Where one turn sends some rows of the set: a few examples, then the rows asked:
k642: [-1.31 -0.13 -0.01 -0.26  1.36  0.56  0.95 -0.03 -0.90 -0.36  0.70  0.14
  0.44 -1.67 -0.83  0.83]
k798: [-1.18 -0.36  1.02 -1.56 -0.90 -0.15 -0.17 -0.29  0.44 -1.40  1.21 -0.11
  0.10  2.68  1.55 -0.18]
k120: [ 0.87 -1.61 -0.39  1.65 -1.19  1.16 -1.07 -0.98 -0.68 -0.29 -0.26 -2.03
 -0.18  0.99  2.23 -0.12]
k152: [-0.22  1.11  0.60 -1.54 -0.25  3.80 -0.41  1.03 -0.91 -1.62 -0.11 -1.77
  0.52 -0.06  0.29  0.15]
k819: [-0.95  0.19  0.67  0.12  0.07 -0.48  1.52  0.38 -1.55 -2.11  0.80  0.49
  0.73 -0.64  0.29  0.59]
k374: [ 0.23 -2.33  0.01  0.15 -0.39  2.30 -2.32 -0.29 -1.22 -0.39  0.02 -1.86
 -0.83  0.96  0.55 -0.22]
k624: [-0.53  0.63 -0.31  1.07  0.70  1.85  0.80 -0.80  1.09  1.42 -0.91 -0.39
  2.12  1.04  1.19  0.00]
k815: [-1.15  0.38 -0.07  0.97  0.67  1.22  0.51 -0.75  1.53  1.65 -0.98 -0.36
  1.82  0.56  1.08 -0.06]
k550: [-0.02  0.47  0.66  0.37  0.03  2.03  0.68  0.87 -2.59 -1.27  0.37 -0.76
  0.76 -0.79 -1.29  1.13]
k631: [-0.60 -0.54  1.26  0.38  0.56  2.74 -1.85  1.65  0.11  0.05  0.23 -0.33
 -0.67  2.23  0.06 -1.00]
k854: [-0.29  0.41  1.30  0.36 -2.81  2.74  0.68 -0.07 -0.83 -0.51  0.62 -1.77
  0.45  2.12 -0.23 -0.33]
k348: [-0.52 -2.49 -0.13  0.18 -1.79 -0.30 -0.87 -0.43 -0.33 -0.59  0.78 -0.92
 -0.66  0.93  1.34 -0.87]
k530: [-1.77  1.41  0.29 -0.62 -1.04  1.81  1.90 -0.18 -1.20 -2.04  0.94  0.47
  0.22  0.38  1.42 -1.59]
k429: [-0.33  1.10  1.45 -1.46 -0.19  3.59 -0.67  1.10 -0.74 -1.86 -0.49 -1.50
  0.54  0.17  0.24  0.35]
k341: [-0.86  0.45 -0.55  0.49  1.00  2.10  0.01 -0.76  1.06  1.92 -0.80 -0.33
  1.88  0.66  0.76  0.03]
k418: [-1.01 -0.66  0.83 -0.06  0.92  0.66 -0.47  1.79 -1.20 -1.05  0.57  0.67
 -0.35 -1.34 -1.04  0.01]
k85: [-0.83 -1.58 -0.41  1.69 -1.33  0.50 -1.33 -1.62 -0.21  0.20  0.59 -1.70
 -0.53  0.67  1.47 -0.46]
k531: [ 0.24 -1.76 -1.21  0.79 -0.53  0.98 -1.91 -0.82 -0.96  0.93  0.58 -1.35
 -0.50  1.17  1.32 -0.02]
k81: [-0.49 -0.30  0.06 -1.68 -1.25  0.89  0.06  2.82  0.17 -0.23  0.75  0.83
 -0.10  0.23  0.13 -1.01]
k653: [ 0.53  1.34 -0.63  0.23  0.22  1.49  0.26 -1.20  1.54  0.88 -0.21 -0.24
  1.47 -0.62  1.62 -1.16]
k449: [-2.12  1.51  0.44 -0.33 -1.01  1.76  1.21 -0.11 -1.31 -1.83  1.01  0.85
  0.03  0.68  0.89 -1.18]
k312: [-1.06 -0.67  0.05 -1.96 -0.66  1.29  0.02  2.48  0.43 -0.37  0.66  0.50
 -0.24 -0.35  0.23 -1.48]
k583: [-0.29  0.11  0.54  0.96  0.54  0.72  1.93  0.09 -0.68 -1.01  0.06 -0.27
  0.68 -2.10 -0.31  0.62]
k740: [-0.01 -1.19 -0.14  1.40 -1.85  1.64 -0.03 -1.51 -2.03 -1.22  0.67 -1.58
 -0.14  1.51  1.23 -0.77]
k395: [ 0.79  1.51 -1.06 -0.09  0.36  2.42 -0.11 -1.05  0.97  1.36  0.10 -0.33
  1.61 -0.46  1.40 -0.70]
k259: [-0.28  1.05  1.23  0.79 -2.16  2.61  0.72 -0.14 -0.89 -0.10  1.02 -1.52
  0.70  2.83 -0.06 -0.36]
k165: [ 0.52 -0.19 -0.25  0.08  1.76  1.42  1.41  0.74 -1.59 -0.52  0.29  0.04
  0.60 -1.35 -0.02  0.77]
k906: [-1.32 -0.27  1.38 -0.88 -0.85 -0.43 -0.20  0.40  0.80 -1.11  1.21 -0.05
  0.38  2.80  1.48 -0.32]
k769: [-0.20 -1.06  1.13  0.17  0.23  3.07 -1.45  1.55  0.01 -0.35 -0.16  0.11
 -1.18  2.15  0.28 -1.36]
k824: [-0.06  1.07 -0.96 -0.30  0.57  1.81 -0.59 -1.10  1.59  1.46 -0.15 -0.12
  1.16 -0.88  1.09 -0.87]

k341 goes to k395
k854 goes to k449
Now these:
k312 goes to k631
k550 goes to k740
k642 goes to k531

Where one turn sends some rows of the set: a few examples, then the rows asked:
k176: [-1.08  0.48 -2.27 -0.52 -0.40 -0.15  1.26 -0.34  0.31 -0.07 -0.65 -0.61
 -0.50  0.67 -0.98  1.50 -0.63  0.66  1.60  0.30  2.22  0.08]
k930: [ 1.06 -0.06 -1.03  1.97 -0.34 -1.52  0.10 -0.63 -0.11  0.09 -1.19 -0.97
 -0.23 -1.60 -0.56 -1.00 -0.80  0.84  0.20  0.50  3.03 -1.38]
k687: [ 0.92  0.71  3.13  0.47 -0.34  1.01 -0.06  0.24  0.04  0.27 -0.81 -0.83
 -0.86 -0.60 -1.33 -1.31 -0.80  1.25 -0.53  0.07  0.20 -3.28]
k102: [-1.36 -0.07  2.19  0.75 -1.36  1.28  0.22  0.33 -0.51  1.49 -1.68 -1.30
 -0.96  1.91  1.75  0.69 -0.53  2.37  0.64 -0.29  0.06 -0.13]
k54: [ 1.55  0.01  1.35  0.95  0.10  1.29  0.96 -0.80 -1.19  1.64 -1.94 -0.03
 -0.84  1.02 -0.05 -0.08 -1.07  3.68  0.75  0.39 -0.20 -1.51]
k810: [-0.32  1.36 -1.83  0.11  0.38 -0.30  0.20 -0.18 -0.30  1.13 -0.52 -0.52
 -0.33  0.70 -1.21  1.47 -0.56  0.22  2.05  2.18  1.38 -0.12]
k98: [ 0.85 -1.33  2.84 -0.14 -0.49  0.49  0.16 -0.07  0.94  1.06 -0.81 -0.83
 -0.81  0.36 -2.21  0.66 -0.90  1.47  2.88  0.05  1.95 -1.82]
k555: [ 0.38  0.53  2.04  0.35 -1.31  1.62  0.83 -0.67  1.02 -0.98 -2.35 -1.53
 -0.63  1.74  0.37 -0.71 -0.21  0.19 -0.10 -0.69  1.17 -2.27]
k471: [ 1.09  1.06  3.45  0.52 -0.93  2.23 -0.04  0.13 -0.13  0.87 -0.72 -1.06
 -0.45  0.16 -1.17  1.52 -0.72  1.02  1.34 -0.04  1.28 -2.34]
k865: [-0.10 -0.04  2.28 -1.16 -0.81  0.12  0.44 -0.64  0.40  0.94 -1.34 -1.70
 -1.19  1.61 -1.68  1.89 -0.95  2.99  0.09  0.09 -1.00 -0.70]
k633: [-0.69 -0.81  2.55 -0.56 -0.42  0.72  0.47  1.11  1.05 -0.57 -0.46 -1.39
 -0.07  0.14 -0.78 -0.86 -1.12  1.82 -1.83 -1.01 -0.44 -1.53]
k87: [ 0.37 -0.82 -0.36  0.05  0.48 -0.20 -0.96  0.97  0.37  1.50  1.62 -1.90
  1.59  0.11 -1.04  0.03 -0.51  1.66  0.15 -0.52 -0.24  0.79]
k411: [-1.82 -0.10 -0.60  0.70 -1.07 -0.87 -1.72 -0.35 -0.85 -0.25 -0.68 -1.00
 -1.47 -1.01  0.65  0.77 -0.82 -1.01 -0.42  0.08  1.54 -0.55]
k795: [ 1.83 -0.77  0.94 -0.46 -0.36  1.35  0.28  0.75  0.83  0.04 -1.85 -1.43
  1.40  1.15  0.01 -1.53 -0.25  1.72 -0.93  0.77 -0.93 -1.20]
k493: [-0.78 -0.45  2.65  0.79 -0.13  1.83 -1.24  0.36 -0.16  0.45 -1.37  0.14
 -0.49 -0.12  0.84 -1.13 -0.76  0.73 -1.97  0.61 -0.68 -1.71]
k290: [-0.01  0.53  1.49 -0.70 -0.23  1.00 -1.01 -0.58 -0.47 -0.44 -0.78 -0.56
 -0.40  2.16 -0.35  0.11 -0.20 -0.24 -0.83  0.35 -2.21 -2.08]
k859: [-0.01 -0.53 -0.94 -0.11  0.68 -2.05 -0.89  0.07  0.40 -0.68 -0.05 -1.67
  0.07 -1.13 -1.67  0.43 -2.02  0.70 -0.73  1.03  0.04  0.02]
k405: [ 1.84  0.08  0.93  1.18 -0.76  1.03 -0.36 -1.28  1.49  1.71 -0.95 -1.99
 -0.42 -0.80 -1.39  0.37 -0.35  0.82  0.71 -0.21  3.58 -0.66]
k616: [-0.28 -0.92  2.53  1.35  0.55  2.03 -0.66 -0.76 -0.33  1.24 -0.51  1.04
  0.25  1.31 -0.02  1.58 -0.40  1.28 -1.24  0.94 -0.82 -0.55]
k597: [ 0.26 -1.65  1.60 -0.24 -0.90  1.55  1.27  1.19  0.42  0.50  0.24 -0.57
  1.25  0.80 -0.71  0.51 -0.17  2.93 -0.46 -1.55  0.57 -0.86]
k707: [ 0.17  0.35 -1.93  1.80 -1.51 -0.05  1.17 -1.56  1.34 -0.27 -1.65 -1.13
 -0.86 -0.72 -0.28  0.85  0.56  0.47  0.17 -0.65  0.33 -0.93]
k450: [-0.63  0.05 -0.10  0.96  0.85  1.45 -1.56 -2.25 -0.89  0.75  0.32  0.48
 -1.43  0.57  0.05  1.46 -0.91 -0.34 -0.31 -0.97  0.60 -0.14]
k607: [-0.32  0.49 -0.42  0.20  1.57 -0.30 -1.42 -1.56 -0.03 -0.79  0.12  0.10
 -0.65  0.13 -1.45  0.31 -1.60 -0.42 -0.36 -0.01  2.77  0.03]
k500: [-0.97 -3.22  1.53 -0.29 -0.19  0.66 -0.15  1.07  0.53  0.64  0.01 -0.26
  0.80  1.16 -0.19  0.20 -1.01  1.94  1.20 -0.51  0.08  0.27]
k915: [-0.37 -1.78  2.12  0.94  0.49  1.37 -1.42 -1.13 -0.71  1.48 -1.13  1.48
 -1.04  0.78 -0.07  0.60 -0.84  0.51  1.61  1.17  0.25 -1.11]
k931: [ 0.45  0.64 -1.52  2.07 -0.16 -0.37  0.54 -0.59  1.89  0.20 -1.19 -2.04
  0.42 -0.79 -0.40  0.84 -0.12  0.78  0.32  0.96 -1.03  0.22]
k517: [ 0.16  0.12 -0.32 -0.48 -0.79  0.11 -1.91 -0.04  0.93  0.49 -0.90 -1.45
  0.00 -1.19 -1.25 -0.03 -0.55 -0.02  0.18  0.72  3.78  0.59]
k862: [-0.13  0.16 -1.15  0.31  0.36 -1.20 -1.68  0.38 -0.68  0.65  1.22 -0.26
  0.83 -0.20 -0.97 -1.36 -0.18  0.55  0.20  0.13  1.94  0.13]
k227: [-0.32  1.20 -2.06  1.08 -0.70  0.38 -0.22 -0.56  0.09 -0.37 -0.80 -1.73
 -0.76 -0.85 -0.03  1.40 -0.45 -0.18  0.96 -0.27 -1.47 -0.60]
k821: [-0.67 -0.12 -2.40  0.43 -0.19  0.04  0.65 -0.37  0.52  0.96 -1.25  0.16
  0.17  0.43 -0.21  1.22 -0.08  0.90  0.72  1.99  2.03  0.95]

k931 goes to k707
k517 goes to k607
Now these:
k810 goes to k821
k450 goes to k87
k98 goes to k915
k411 goes to k859
k597 goes to k471
k493 goes to k633
k102 goes to k865
k290 goes to k795

Where one turn sends some rows of the set: a few examples, then the rows asked:
k796: [-0.07 -1.56 -0.26  0.22 -0.49  1.12 -1.64 -0.63 -1.00  2.37 -0.76 -0.87]
k539: [ 0.35  0.21  1.25  1.15  0.12 -0.87 -1.61 -1.22 -0.69 -2.22  0.28  0.17]
k542: [-0.75 -0.80 -0.29  0.41  0.08  1.19 -1.46  0.12 -0.10  2.68 -0.35 -0.99]
k767: [ 0.24 -0.18  1.66  1.26 -0.08 -0.88  0.76 -2.15  0.31 -0.25  0.91  1.68]
k196: [-0.93 -1.45 -0.61  0.00 -0.17  1.15 -1.01  0.13  0.27  2.69 -0.28 -0.29]
k343: [-0.88  1.28  1.29  1.39  0.78  0.31  1.25 -1.67  0.60 -0.37  1.02 -0.14]
k37: [-0.43  0.42 -0.82 -0.77 -0.71 -0.70  1.45 -0.25  0.47 -1.52 -0.45  0.72]
k157: [-0.72 -1.67 -0.92 -0.25 -0.49  1.48 -0.90 -0.42 -0.47  2.25 -0.73 -0.69]
k809: [ 0.39  0.97  2.23  1.72  0.46 -0.49  0.22 -2.06 -0.09 -0.20  0.94  0.32]
k346: [-0.34 -1.79 -0.21  0.21 -0.28  0.67 -1.45 -0.10 -0.05  2.72 -0.39  0.21]
k260: [-0.98  1.03  0.48  1.04  0.69  0.21 -0.67 -0.78 -0.04 -2.41  0.54 -0.91]
k596: [-0.28 -2.02 -0.59 -0.03 -0.70  1.01 -1.28 -0.63 -0.71  2.32 -0.73 -0.38]
k680: [-0.43  1.98 -0.06  0.07  0.03 -0.16  0.67 -0.16 -0.19 -1.52 -0.46 -1.24]
k996: [-0.12 -1.21  0.12  0.62 -0.12  0.78 -1.97 -0.20 -0.49  2.73 -0.42 -0.50]
k140: [ 1.03 -0.13  0.23 -0.21 -1.13 -1.89  0.05 -0.82 -0.44 -1.30 -0.61  1.29]
k224: [-0.53 -1.29 -0.50  0.08 -0.37  1.56 -1.18 -0.43 -0.77  2.26 -0.70 -1.28]
k887: [-0.85  0.13  0.92  0.83  0.25 -0.09  1.76 -1.79  1.02 -0.39  1.03  1.26]
k771: [ 1.15  1.40  0.96  0.58 -0.36 -1.29 -0.71 -0.67 -1.13 -1.20 -0.57 -0.60]
k425: [-0.23 -0.92  0.28  0.31 -0.38 -1.03 -0.58 -1.19  0.17 -2.40  0.32  1.53]
k639: [-1.47 -0.11 -0.43  0.08  0.16  0.05  0.33 -0.72  0.69 -2.54  0.48  0.47]

k767 goes to k887
k224 goes to k796
k140 goes to k37
Now these:
k542 goes to k996
k639 goes to k260

